In the rows, 128 means zero.
Each row of T is roughly a mix of the hidden directions of one of 3 groups.
T (114 x 12):
[[143 109 149 132 136 141  96 106 102 127 185 112]
 [145 164  78 126 122 142 133 118 132 136 119 176]
 [128 115 174 102  98 141 122 152  90 147 144 140]
 [168 121 111 136  93 105 142  96 106 138  91 126]
 [127 179  90 153 135 136 116 110 145 101 104 128]
 [148 162 115 166 128 167 130 134 135  82 124 125]
 [118 126 117 157 116 106 131  96 161  84 116 161]
 [ 93 113 143 117 118 102  94 119 144 180 119 125]
 [133 152 119 143 144 174 130 150 137  82 158 137]
 [101 135 168 141 138 118 118 130 131 105 113  71]
 [116 165 137 175 149 127 142 131 142 102 101  99]
 [117 133  98 147 128 106 120  97 170  88 111 146]
 [116 132 139 168 115  95 146 131 171 105 115 158]
 [124 125 186 112 133 166 121 143 150 145 151 115]
 [107 157 133 178 136 123 119 122 146 125  86 101]
 [111  93 148 126 155  90 152 129 145 116 117  87]
 [146 113 151 132  95 157  90 143  97 132 159 146]
 [122  86 178 101 117 121 140 149 106 146 143 124]
 [105 170 152 126 145 119 128 117 129 130  88  85]
 [125 136  95 131 121  94 147 167 106 153  90 123]
 [116  92 134 122 163  85 154 128 153 119 122  98]
 [138 170 139 156 137 168 128 134 148  86 139 118]
 [138  99 172 120 100 139 106 153 102 143 157 138]
 [132 134  99 115 131  95 148 168 103 157  94 119]
 [122 112 188 119 123 133  96 150 103 124 148 110]
 [110 146 116 143 164 105 138 111 160 107 101  90]
 [105 114 177 131 143 107 125 137 132 113 120  76]
 [128 164  91 155 153 115 122 111 166 110 108 113]
 [139 103 158 127 143 130  96 109 103 127 182 122]
 [131 136 129 107 118 123 153 179 128 162  92 105]
 [110 113 144 124 123  76 141 112 118 175 109 111]
 [173 150 120 154 115 144 149 132 122  79 112 124]
 [128 118 128 146 138 127 108  75 129  90 159 154]
 [105 139 151 139 156 108 115 125 138  96 115  74]
 [111 148 103 138 157 103 152 109 157 110  97  97]
 [131 136 129 112 112 126 155 179 127 161  93 103]
 [111 138 136 141 129  92 156 153 167 125  94 157]
 [145 174 132 168 134 135 151 137 123  89 117 105]
 [122 117 165 126 131 155 106  99 163 102 163 144]
 [106 115 139 125 116  86 117 104 133 180 103 116]
 [126 130  80 120 121  86 136 152 121 136  84 122]
 [ 93 146 157 126 156 117 133 124 135 113 113  73]
 [147 103 155 138 122 141  76 147 115 116 165 137]
 [136 127  93  97 126 101 136 161 110 150  91 104]
 [144 101 158 137 125 139  78 147 119 122 170 131]
 [155 142 103 120 110 153 110 132 112 142 145 185]
 [116 146  94 145 161 107 139 108 160 103 109  99]
 [168 132 109 148 126 127 175 128  97  94 118 127]
 [116 128 158 142 132 155 118  87 157  96 152 153]
 [130 173  80 149 144 134 121 103 150 114 108 128]
 [136 127 136  85 122 148 126 170 132 161 118  90]
 [160 100 108  84 118 122 147 132  95 125 151 153]
 [147 169 139 147 131 166 138 136 138  85 155 123]
 [140  75 149 126 122  82 147 150 147 138 131 122]
 [130 135 137 110 123 127 151 180 115 169 102 102]
 [113 131 120 133 118  87 150 174 130 146  87 140]
 [114 107 128 144 142  97 137 109 125 146  68 109]
 [119 161 132 144 155 171 133 148 137  92 160 126]
 [127 136  85 157 128  87 144 110 114 108 106 155]
 [100 108 166 127 148 105 141 129 134 113 113  76]
 [145 165 116 136  96 168 103 126 112 145 131 162]
 [108 172 143 104 110 161 143 120  93 148 109 133]
 [114 128 137 163 123 115 113 107 149 142  69 107]
 [113 146 103 146 133  92 160 152 120 141  81 138]
 [149  89 105  85 115 126 135 118 101 145 148 156]
 [ 98 124 137 152 134 115 105 106 154 151  78 109]
 [ 82 140 147 126 132 123  86 129 166 157 139 122]
 [ 79 114 140 134 177 114 128 131 142 139  99 109]
 [140 117  92  97 114 109 127 142 101 138  90  92]
 [129 134  95 138 120 106 133 107 174  88 110 153]
 [131 140 130 119 115 123 159 178 129 161  92 104]
 [113 147 102 141 127  95 151 165 146 141  85 138]
 [103 142 169 132 144 112 116 132 129 108 115  73]
 [107  92 144 125 156  94 155 124 144 113 114  89]
 [118 128 185 144 145 144 125 116 161 119 162 144]
 [160 120 107 112 133 146 110 104  88 130 161  95]
 [ 86 107 136 144 174 118 136 126 135 136  89 109]
 [117 127 132 170 134 127 122  77 111  98 146 156]
 [134 132  78 117 127  88 142 147 112 136  86 122]
 [108  96 152 122 159  92 147 135 147 117 129  87]
 [140 159  69 135 112 126 151 112 138 129 109 154]
 [140 133  99 163 127 130 122 116 119 111  65 117]
 [114 130 141 161 125 111 117 106 148 143  71 104]
 [125 147 128 173 144 165 125 133 152  89 104 118]
 [102 115 134 115 113  86 104 113 135 180 112 123]
 [ 95 111 129 100 129 141  83 126 155 156 153 146]
 [126 120 130 147 139 133 108  77 126  93 162 159]
 [100 134 137 163 114 101 138 140 172 114 102 157]
 [128 107 114 146 178 100 124 108 160 112 113 100]
 [120 158 102 151 155 108 129 110 162 109 102  97]
 [139 130 135  95  98  94 139 120 114 160 173 137]
 [118 147 101 158 120  94 156 138 154 117  88 146]
 [119 118 169 124 134 150 109 100 166 102 157 146]
 [110 147 110 129 166 101 149 108 151 113  95  96]
 [113 147 139 163 131 108 117 109 144 137  75  98]
 [177 142 109 125  81 148 113 127 125 107 141 149]
 [137 105 151 132 141 128  94  89 126 104 176 130]
 [145 160  76 132 121 147 134 110 132 140 114 170]
 [114 145 101 146 164 108 137 107 162 106 106  95]
 [150 158  78 128 116 147 126 117 126 142 130 175]
 [148 127 128 119  94 160 112 141 100 148 153 173]
 [120 125 190 120 129 149 130 155 162 144 145 127]
 [106 159 128 129 169 171 119 140 137 102 159 125]
 [155 128 134  90 104 109 146 135  98 142 174 139]
 [139 109 165 119  92 145 106 153  99 145 159 141]
 [115 132 163 143 138 149 121 105 174 105 154 155]
 [111 114 141 123 124  73 136 109 125 171 101 112]
 [117 128 149 147 144 146 120  74 138  94 148 157]
 [108 113 124 161 163 155 122 126 142 109  78 117]
 [126 152 131 117 138 171 113 152 137 102 179 140]
 [135 105 143 154 142  95  98 117 104 125 178 133]
 [105  97 130  98 112 114  90 117 145 172 129 143]
 [151 163 121 162 130 169 133 131 133  81 127 124]
 [137 158 135 123 130 162 125 154 140  93 178 138]]
Here is one row of each group, with its name. Which group are the others in?
[154 143  72 144 122 138 128 113 149 143 126 167] | B
[137 135  70 119 126  99 137 139 101 136  92 116] | D
[ 84 147 152 139 163 154 111 138 161 124 146 116] | N

[113  91 122  96 124  86 125 122 111 173 121 135] | N
[144 112 157 127  97 154  93 147  98 136 159 148] | B
[116 111 110 164 141 109 142 111 126 131  67 115] | N
[103 144 114 119 147 107 175 110 141 124  89 103] | B
[116 145 116 147 164 102 120 116 158  98 110  88] | B
[129 120 121 141 142 133 100  74 125  94 162 146] | D
[112 147 114 143 166 102 132 114 161 106 109  88] | B
[111 155 116 143 164 105 130 115 159 108 107  87] | B
[142  99 162 135 105 149  90 150 112 131 166 138] | B
